rotation ticks, each row followed by its count of ticks
The counts run from 0 to 1279.
[131 184 120 161 139  98 147 136 130 157 130 137 116 118 131 139 140 155
  91 134 194  93 131 134 135 133 181 111 140 125 143  99 130  96 153 224] => 428
[ 91  57 136 103 130 147 125 125 141 144  98 144 119 136 135 150 108  89
 153 112  99 134 132 144 124 132 138 114 124  65 177 113 159 116 104 169] => 1016
[ 96 182  96 138 129 125 148 139 137  79 146 139  95 110 159  85 131  91
 101 105 139 124 112 135 155 125 157  98 102 104 128 128 113 114 145 203] => 1058
[ 86 125 125 159 141 163 190 113 111 113 181 135 105 121 134 166 120 140
  99  72 139 132 121 123 106 113 135 102 102 143 104 124 177  86 106 141] => 1151
[114 141 111 132 164 139 192 138 123 140 154 185 142  94 153 102 102 135
 159  85 106  94 146 124 164 145 136 126 111 112 174 111  98 102 141 127] => 724
[105 111 134  86 152 105 161 159 111  56 144 114 159 137 128 130 137 129
 123 122 114 157  73 117 104 142 166 168 101  86 160  81 136 109 152 120] => 1170
[ 68 109  93 115 178 132 121 106 135 118 160 163 126 135 154 116 151 108
 107  82 115 152 102 105 166 112 161 134  87 120 157 111 109 143 130 149] => 330
[105 108 102 129 183 147 159 128 143 145 160 185 154 100 138 112  73 126
 119 100  99 149 179 120 193 125 140 119  91 105 139 110 139 108 129 147] => 334
[116 126 122 119 131 147 162 138 137 107 147  92 119 135 142 142 125 192
 105 119 164 132 136 120  92 126 154 125 138  61 152  88 107  91 172 176] => 197
[140 141  86 101 135 195 130 109 131 122 151  82 134 138 113 175 115 138
 109 121 134 162 114 105 140 171 170 127 135 111 159  87 149 139 120 160] => 355
[ 87 115 137 146  95 114 137 106 155 142 177 119 168  75 147 140 105 102
 130 110 135 174 129 164 105 138 156 159 151 101 152  92 135  99 167 129] => 1194
[115 120 133 119 161  90 152 118 157 153 153 120 114 119 102 166 170 127
 153 115 128 155  75 117  90 175 142 159  94 116 162 127 159 158  95 109] => 776
[ 94 116 109 114 130 124 133 131 144  86 121  97 123 119 127 149 120 124
 122 134 127 129 114 118  97 120 191 154 146  66 194  90 109 144 146 131] => 81
[ 69  82 131 117 120  88 122 128 189 142 125 154 119  94 167 118 127  85
 130 106 117 174 105 145 113 139 131 156  89 101 134 118 124 128 136 123] => 712
[114 161 117 122 112 125 157 140 106 110  88 116  90 127 151 156 136  92
 150 116 133 106  62 134 141 158 138 122  96 154 184 106 133  91 119 134] => 300
[ 89 152  94 109 147 148 119 151 131 137 128 157 102 123 156 153 165  96
  91 136  76 133 142  95 157 137 154 143 104 128 126  98 127 100 151 212] => 1056
[136 144 152 171 136 127 165 183 139 122 122 148 139  84 109 118 139 102
 136 110 143 140 130 126 143 148 137  96  91 119 131 141 182  83 131 175] => 365
[111  96 101 135 130 144 136 123 142 141 132 116 108 109 119 151 151  83
  97 128 116 169 172  99 161 170 137 103  91 121 166 136 185 108 132 174] => 510
[110 147  87 111 159 134 160 123 110  95 119 135 134 152 109 162  70 144
  73 143 110 118 100 130 159 122 181 149 129 140 160  65 141 102 120 134] => 152
[ 84 115 158 132 170  99 150 186 184 140 111 144 123 102 125 151 134 124
 124 105 136 157 102 141  74 119 136 165 110 133 101 109 155 119 126 115] => 1095
[122 176  83 150 118 156 171 107 100 100 147  93 134  93 168 152 107 113
 113 133 162 148 138 104 169 150 173 120 103 148 134 105 144 101 127 144] => 33
[112  91 128 121 145 148 149 131 163 151 165 154  89 161 130 149  91 143
 103  91 140 135 133 150 129 133  99 102  85 103  75 119 165 109  89 179] => 131
[143 161 137 127 146 122 158 154 119 118 114 145 127 147 105 183  66 119
 111 131 133  96 110 144 124 155 204 145 112 150 159  87 145  87 136 137] => 543
[104 137 129 108 149 102 186 150 129  88 136 149 150  87 128 117  51  92
 107 128 124 139 147 162 120 132 168 142 103 114 129  85 153  91 144 134] => 787
[ 98 156 118 114 134 127 166 165  94  67 144 148 128 119 143 120 145 145
  92 102 130 114  91 111 136 135 178 148 109 107 126 114 136  66 163 171] => 604
[114 123 129 105 122 126 135 161 126 134 110  86 109 139 155 201 113 109
 123 157 132 166 118 136  64 134 121 152 120 130 131  63 145  98 119 150] => 1009
[140 147 131 122 154 109 175 172 156 125 135 160 100 134 147  99  94 160
 110 101 160 105 105 153 125 145 116 106  96 103 106 104 110  79 154 174] => 520
[ 88 113  94 139 161 107 174 122 132 148 151 140 130 110  94 168 123 157
 118 108 125 143 142 129  95  92 117 149 139 117 131  74 188 137  76 163] => 310
[115 106 162 111 161 140 125 167 149 166 144 150 166 135 146 179 129 137
 170 128 122 150  72 127 107 160 162 173 123 105 144  80 118 113 122 124] => 864
[128 143 122 154 131 123 123 124 171 133 105 109 155 101 148 126 133 125
 128 148 180 196  99 110 141 150 181 140 126  97 158  99 101 125 129 129] => 412
[159 168 106 131 169 169 154 150 128 124 128 110 103 155 129 167 145 111
 123 130 117 136 129  80 147 177 164 102  84 144 183 111 105 131 138 129] => 662
[121 134 127 111 154 147 140 164 142 130 122 155 139 139 123 177 168 136
 140 102  95 133  53 125 139 168 139 158 113 148 137  88 164  68 139 123] => 298
[ 77 118 108 140 166 156 160 145 155 128 168 132 120 132 141 134 109 117
 130 100  94 159 145 118  97  76 104 146  95  98 141  75  85 149 120 145] => 11
[100 109 118 159 162 175 167 145 143 170 126 194 124 113 141 152  77 119
 140  97  92 108 171  98 171 134 133 107 105 129 169 112 104  97 130 147] => 725
[104 102 152 182 141 148 130 134 186 203 155 145 125 110 156 165 121 121
 138  96 158 157 143 134 112 143 107 126 112 136 124 122 111  89 160 138] => 888
[129 133 137 130 150 101 122 118 153 168 147 169 128 132 130 103 154 118
 137 101 141 125  99 134 157 160 164 116 127  98 194 108 116 110 166 194] => 1202
[150 168  96  92 126 149 160 108 113 115 154  83 135 118 124 137 134 140
 114 139 137 136 109 139 131 182 179 121 138  89 174  68 141 117 130 170] => 356
[108 146 131 128  68 123 150 125 154 135 113  94  81 112 163 140 141 102
 158  96 149 144  76 132 115 169 109 115 101  87 159 147 134  80 114 138] => 1074
[ 97  79 128 107 146 132 158 128 132 133 175 127 124 122 140 168 153 118
 150 132 112 180 100 115 110 166 150 151  71 111 116 106 154 153  76 108] => 1167
[ 88 127 105 118 126 144 116 142 171 110 101 110  83 121 134 186 150 138
 111 112 108 166  84  89 105 156 148 157 135 130 102 109 146 148  82 115] => 530
[103 134 119 137 181  97 174 147 129 148 131 171 120 129 169 117 145 114
 142  81 106 129  78 143 139 113 129 138  72 159 151  93 103  98 137 126] => 1027
[ 89  91 126 141 101 142 138  91 179 107 147 104 107  96 181 101 117 108
 119  87 148 167 105 137 129 144 139 115 118  86 156 144 101 106 168 127] => 261
[ 98 154  87 141 149 153 127 138 166 151 152 122 133 125 122 162 113 120
  80 158 108 198 163 115 119 122 143 154 128 135 103  64 133 145 130 168] => 1124
